In the data rows, the value 128 means zero.
Here are some numbered points:
[141  74 174 170 149 122 188 154 105 140 149  70  85  98 124  74  74 175
 123  88  26  99  98  95 111] 0
[141 148  98 118 111 119 143 119 137 127 140 150 135 118 143 153 126 128
 117 135 130 121 127 132 128] 1
[125 133 130 138 138 122 126 117 124 136 124 128 119 127 123 122 125 128
 132 140 140 132 119 130 130] 2
[175 104 164 191 181 132 110  95 162 251 171  73  84 147  46 182  81 165
  93 191 156 148 167  83 124] 3
[127 162 146 100 124 142 131 145 155 149 138 126 131 134 125 135 133 116
 132 112 124 127 152 150 124] 4
[126 116 144 123 137  99  90 129 149 139 136 117 141 107 116 120 143 118
  71 132 177 128 120 102 139] 5
[121  97 120 162 132 130 114 127 138 143 110 103 121 139 130 111 122 126
 108 173 120 154 128 142 157] 6
[114 149 133 147 134 147 114 119 131 134 126 136 104 148 111 137 132 116
 129 124 131 128 132 142 125] 7
[146 149  86  90 115 173 138  99 204 107 107 156 112 130 122 136 149 161
 141 116  84  92  95  83 138] 8
[ 86 120 178  47 107 193 142 196 159  83 103  88 135 168 130  70  92  92
 180 166 162 244 217 170  68] 9
[145 133 153 126 133 132 139 138 133 146 102 103 131 129 144 127 153 125
 128 127 102 120 114 126 139] 10
[133 124 122 111 119 135 149 114 118 100 111 131 118 121 155 134 138 135
 173 129 129 120 138 148 117] 11
[116 119 134 147 138 159 123 106 118 138 130 147 108 137 111 137 139 124
 129 147 149 126 119 111 111] 12
[138 145 103 123 135 107 119 119 133 112 137 138 134 122 134 133 104 151
 113 141 127 125 123 118 117] 13
[121 153  98 137 140 117 145  95 101 123 132 165 133 159 121 129 124 160
 175 175 160 164 101  68 121] 14
[117 154 105 144 171 144  68  96 138 148 115 150 103 138  86 113 130 122
 142 126 179 112 111 138 146] 15
[195 172 198 178 218 115  16 158   0  70 136  37 166 107 133 172  73 150
  81 117 100  83 166 168  11] 16
[147 119 144 102 143 102 136 148 111 136 137 155 149 117 131 123 122 106
 156 131 148 139 121 126 133] 17
[119 132  64 180  46 114  96 108 181  87  90 104  75 125 199 209 193 126
  44 132  82 131 204 198 144] 18
[111 101 105 138 118 161 122 124  99 137 155 155 137 140 104 130 140 114
 146 114 145 125 148 124 134] 19
[121  98 108 138 123 151 133 114 140 172 124 154 114 136  93 126 140  95
 138 167 186 161 118 122 146] 20
[149 119  70 147  98 116 161 109 102 145 204 159 153 102 137 159  87 112
 112 146 139 112 160 175 124] 21
[126 163 140  97 110 154 146 150 174 157 133 125 125 139 132 136 132 115
 149 106 116 133 160 169 119] 22
[124 133 105 123 116 114 167 151  98 125 116 140 131 135 156 132 132 143
 157  95  94 133 119 125 126] 23
[121 130 142 130 127 116 135 122 125 131 135 127 123 124 128 124 136 125
 137 124 145 132 133 129 132] 24
[146 144 111 128 116 116 154 130 137 154 134 131 138 131 143 156 130 134
 129 142 124 141 136 130 131] 25
[128 137 121 133 140 133 110 116 130 135 127 135 119 132 111 127 128 126
 134 125 141 122 124 134 134] 26
[132  85 144 135 118 160 149 125 106 158 113 112 147 127 135 142 164 101
 144 167 158 145 159 135 146] 27
[158 123 114 127 145 135 104 107 114 124 125 127 138 115 128 135 130 139
 145 144 123  97 128 156 139] 28
[116 154 107 133 137 124 147 105 116 126 118 157 125 148 121 127 124 139
 142 168 154 156 101  76 125] 29
[169 115 151 134 157  88 102 131  74 122 143 147 136  86 131 144 127 107
 145 121 137  98 133 141 116] 30
[140 146 134 130 119 141 120 124 135 127 100  97 139 126 142 135 171 127
 110 116  93  97 115 125 145] 31
[127 142 109 141 156 115 106 127 135 131  92 101 125 123 114  76  75 129
 121 157 116 129  80 156 149] 32
[121 136 174  84 117 146 178 136 127 120 117 146 133 123 142 133 160 113
 148 110 131 117 104 106 105] 33
[117 152 113 150 107 135 132 112 121 134 120 141 118 147 131 158 179 119
 124 106 127 120 127 123 146] 34
[116 151 117 138 119 123 144 111 133 127 151 147 109 133 118 121 118 137
 141 103 124 117 117 132 138] 35
[153 123 123 120 147 120 107 129 129 149 119 139 135 115 118 124 136 112
 145 123 129 104 110 137 155] 36
[148 119 122 170 100  66 164  88 144 186 191 136 105  77 124 127 138 102
 106 126 153  95 111 160 206] 37
[114  79 128 125 121 162 120 123 142  87 123 119 112 125 121 118 144 152
 112 137 122 124 140  86 106] 38
[123 120 141 114 130 137 122 128 134 114 123 117 133 116 134 117 132 127
 130 115 133 110 131 142 125] 39
[150 128  87 145 102 112 158 105 104 133 197 151 141  96 128 147  84 122
 118 149 137 110 161 171 127] 40
[122 118 120 137 126 146 127 122 140 154 127 143 124 129 114 139 139 109
 127 147 156 141 133 128 135] 41
[119 165 117 120 123 128 125 135 129 139 148 152 138 147 107 135 127 110
 111  91 138 118 117 131 138] 42
[128 129 123 124 127 132 131 125 124 125 135 139 134 130 126 133 127 130
 127 130 135 129 127 115 120] 43
[166 177 173  57 173 136  96 217 153 149  39  85 187 144 171 122 157 130
 112  92  66 119  95 121 116] 44
[128 106 148 144 135 126 145 142 121 133 135 107 113 120 126 105 109 143
 127 105  86 115 117 127 120] 45
[104 181  79 109 108 130 124 130 183 118 102 164 116 154 130 114 131 122
 118 113 119 136  94 124 158] 46
[ 63 122 155 178  97  54 159  79 135  80 182 136  60 104 135  74 106 142
  76  96 149 119  82 135 143] 47
[132 126 145 120 144 134 109 132 104 104 125 131 140 134 124 139 135 142
 129 120 125 117 125 102 104] 48
[144 111 131 150 136 130 130 112 135 151 147 115 115 131 110 140 114 140
 119 150 127 131 136 113 134] 49
[136 139 109 122 130  97 127 143 131 139 114 108 135 128 137 115 124 139
 140 103 117 135 122 128 149] 50
[143 122 125 157 117  92 121 107 155 136 139 111  95 123 142 159 138 151
 108 141 134 142 151 125 136] 51
[134 125 147  93 132 131 112 137 141 108 116 112 136 106 141 114 140 123
 122 106 136 105 137 153 119] 52
[115 118 119 160 102 137 143  91 140 119  99 113 112 116 144 114 153 118
 105 165 124 117  98 127 153] 53
[120 114 153 109 125 156 122 161 147 121 125 111 126 151 126 113 108 120
 136 145 117 168 176 150 110] 54
[146 122 109 120 133 129 117 117 112 116 118 128 140 119 131 131 130 135
 142 135 125 112 127 142 131] 55
[120 144 134 128 120 155 117 118 184 144 123 136  98 136 115 139 138 117
 106 128 135 125 133 139 128] 56
[114 130 103 144 115  94 122 106 102 126 134 129 134 129 134 143 155 132
 139 140 172 151 161 132 139] 57
[154 116 144 101 129 145 140 159 118 121 116  90 155 151 144 124 141 165
 173 111  77 142 143  99 123] 58
[113 161 124 145 155  94 125 110 146 153  73 120  94 151 136 110 142 149
 171 149 145 162  85 116 160] 59
[116 136 116 127 119 132 118 137 166 114 119 115 118 150 119 107 120 154
 107 100  90 124 103  97 143] 60
[116 160 116 128 125 131 127 133 128 135 146 149 138 138 113 132 118 109
 111 100 137 117 122 132 134] 61
[120 132 126 128 120 134 134 132 131 125 134 132 129 134 123 124 123 126
 117 121 121 127 121 122 127] 62
[135 122 165 144 133  99 154 137 120 157 123  98 108 109 137 127 138 124
 144  96 112 118 128 136 142] 63
[177 170 126 113 143  77 146 114 115 140  48  96 129  95 176 102 161 141
 193 109  79  76  46 178 179] 64
[168 130  87 140 130 147 108  95 121 122  99 129 135 110 135 153 131 131
 157 152 104  86 119 161 145] 65
[131 131 126 117 133 128 127 129 127 118 119 141 124 131 130 121 127 129
 159 120 125 128 120 126 131] 66
[141 141  98 160 122 129 109 116 161 164 117 112 100 136 116 137 124 116
 110 146 114 126 130 159 164] 67
[110  82 126 121 125 157 120 125 135  87 119 129 127 126 125 116 132 141
 118 138 124 135 133  88 105] 68
[ 90 112 165  98 119 190 119 182 172 121 108  96 125 161 145 106 118 114
 128 162 110 191 207 174  91] 69
[100   8 255 105  79  66 217 151 106  31 193 111  89  37 214 116 112 134
 119 128 136 148 209 167  33] 70
[128 125 156  92 132 120 125 141 142 120 150 115 148 108 127 119 111 127
 113 132 169 137 154 138  99] 71
[142 114 141 148 137 117 127 125 135 161 145 108 121 126 113 141 116 139
 118 153 136 143 142 119 125] 72
[133 161 146 121 133 131 172 149 104 163 108 127 148 156 138 167 144 129
 136 128 115 144 109 114 111] 73
[121 127 148 108 133 136 111 122 135 106 117 108 129 104 130 110 134 128
 123 112 131  95 123 154 116] 74
[131 127 139 120 139 148 125 112 144 126 151 129 117 120 100 109 103 138
 120 128 133 108 112 113 114] 75
Which five points above are nearest to each new point by angle? Their numbers follow each, nearest first.
[129 126 145 121 142 129 112 130 108 103 122 128 133 130 127 136 133 139
 128 123 124 121 127 107 106] 48 16 68 38 30
[150 121 129 104 139 106 147 153 113 132 121 125 142 121 152 118  99 130
 157 145 128 156 135 136 114] 17 9 58 23 54
[137 117 143 113 141 126 130 140 117 136 137 143 139 124 117 115 120 120
 150 122 130 130 119 118 128] 17 66 36 30 33
[135 117 120 103 124 147 147 102 109  77 105 135 119 116 164 121 141 145
 196 136 124 117 141 157 109] 11 66 55 65 28
[ 92 136 127 148 115 104 142 108 143 117 138 129 100 115 129 101 121 135
 113 109 134 120 110 135 138] 47 35 37 53 24
[ 89 122 146 159 118  82 146  99 136 112 155 131  94 108 132  92 122 138
 108 116 142 120 109 131 145] 47 37 24 35 53
[113 111 120 134 119 149 125 127 103 125 139 141 140 135 116 139 141 115
 133 116 142 125 144 120 127] 19 43 12 27 41
[148 114 140 117 150 106 109 146  88 118 146 152 149 106 130 139 116 114
 141 119 138 117 137 144 108] 30 17 16 48 55
[176  84 133  96 156 107 134 163  99 149 155 194 176 120 106 108  99 100
 189 144 116 133  89 104 159] 17 36 66 30 14
[107 128 141 143 118  96 139 109 131 117 143 120 105 112 128 110 117 127
 119 117 149 128 122 139 134] 47 24 37 35 70
[144 110  75 153 138 126 153 142  57 134 114 142 136 151 146 125 111 145
 198 133  91 151 131 139 138] 23 66 55 11 58
[130 126 140 122 145 134 113 133 105 112 124 128 140 137 124 134 132 138
 126 126 125 123 126 106 112] 48 16 68 43 58
[114 116  54 171 107  86 109  88  71 122 129 127 137 126 154 134 164 122
 160 147 188 160 184 150 166] 57 19 27 21 40
[131 129 126 121 121 143 122 135 137 122 112 131 132 131 132 134 147 122
 121 116 105 113 117 128 136] 31 8 44 10 60
[139 117 165 114 131 147 137 122 212 146 215 114  74 123  63  98  54 167
  81 126 113 121 146  95  96] 75 49 3 72 0
[135 125 157 138 132 111 146 137 125 152 131 106 116 118 140 127 139 131
 147 105 116 125 135 140 136] 63 10 45 0 24
[127 128 151 112 156 140  91 137  90  81 119 135 151 141 125 146 142 149
 131 112 115 112 118  79  86] 48 16 68 43 38
[121 116 123 154 134 123 113 129 118 134 121 106 125 142 121 119 121 126
 112 158 124 150 137 131 140] 6 72 49 67 32
[161 138 151 172 180 145  65 149  39  99 127  82 152 134 138 147 104 157
 106 133  56 102 149 145  59] 16 48 30 28 45
[184 165 198 175 224 109  27 152   7  97 123  74 177 120 171 190 120 156
  77 148  66  80 171 164  23] 16 48 30 28 44
[158 120 160 100 182 143  62 136  66  60 107 144 165 135 121 175 153 167
 145 136 109 106 142  55  60] 48 16 68 43 58
[ 75  47  97 144 120 195 104 144  59 129 188 180 174 156  71 133 140  84
 154  83 172 125 184 110 141] 19 43 41 20 12
[ 92 174 244  94 147  75 111 163 189 168 143  81 128 153  82 127 150 133
  57  69 210 175 113  37 108] 5 71 24 3 4
[112 100 102 194  79 127 138  27 175 103  64  93  83  61 156  93 187 110
  69 219 144  85  53 130 204] 53 6 37 67 47
[108 127 140 136 117 109 140 122 133 123 140 131 113 123 131 116 136 130
 120 114 139 130 115 119 134] 47 24 35 37 70
[138 117 142 115 135 116 136 140 120 138 141 145 143 124 127 124 119 121
 154 120 139 130 117 121 134] 17 66 30 36 33
[145 114 141 108 143 113 133 150 114 139 141 154 148 121 118 119 117 112
 158 119 138 135 116 113 133] 17 30 66 36 33
[113  91 103 139 111 161 124 133 105 127 168 157 145 143 110 132 131 113
 143  99 149 131 160 114 141] 19 43 21 41 20
[161 154 165  84 154 125 110 169 129 131  86  95 155 128 141 117 138 133
 133 101 102 120 103 125 108] 44 10 58 52 64
[153 154 146  91 146 125 108 166 135 134  95 107 151 134 141 124 139 127
 123 103 107 123 112 123 122] 44 10 31 52 58
[125 120 124 144 115 126 134 105 138 124 111 118 116 115 137 123 145 122
 108 153 128 121 112 129 144] 53 6 18 67 31
[ 96 124 138 163 112  97 139 109 126 115 148 127  98 113 128 110 125 126
 107 119 139 130 118 124 133] 47 37 24 35 53
[114 108 112 132 120 148 127 125 111 126 148 140 139 130 104 126 132 123
 134 104 134 114 139 121 135] 19 61 42 43 62
[150 112 132 116 125 141 140 142 118 125 116  99 143 138 135 120 127 148
 154 123 100 132 132 107 127] 58 0 10 23 45
[134 131 114 125 143 127 116 161 116 140 106 125 139 140 131 137 116 128
 122 126 103 141 131 137 114] 44 16 73 58 50
[153 117 145 133 159  99 100 143  78 112 147 150 144 112 137 149 115 120
 147 116 137 119 141 139 110] 30 16 17 48 55
[149 106 157 102 149 109 140 156 109 141 156 165 147 112 110 113 100 106
 170 114 144 137 106 107 127] 17 30 66 36 33
[116 105 107 141 121 148 114 130 107 129 153 143 143 134 107 130 132 117
 138 115 142 124 151 125 134] 19 21 41 43 57
[151 138 142 102 142 130 114 155 134 134 108 110 146 132 131 125 126 129
 122 110 113 122 115 124 126] 44 10 58 52 31
[117 123  91 157 114  97 116 110  91 122 126 125 135 131 146 141 151 126
 142 137 173 157 165 134 146] 57 24 27 51 19
[122 120 122 142 105 124 142 102 153 123 109 117 109 111 143 113 151 119
 103 159 129 128 115 124 150] 53 6 18 67 51
[127 128 132 149 119 129 133  98 147 133 104 114 104 112 132 128 153 121
  98 164 127 119 112 128 138] 53 67 6 51 18
[152 109 151 101 145 118 125 156 109 136 148 155 154 123 115 124 115 112
 158 122 137 133 121 111 125] 17 30 36 66 48
[174 187 167  54 174 122  90 184 156 135  72  94 192 130 145 125 135 128
 129  81  97  98  93 116 123] 44 10 52 31 64
[136 120 144 125 142 107 115 136 105 118 139 142 133 110 128 137 118 115
 135 120 137 118 135 143 116] 30 17 16 70 71
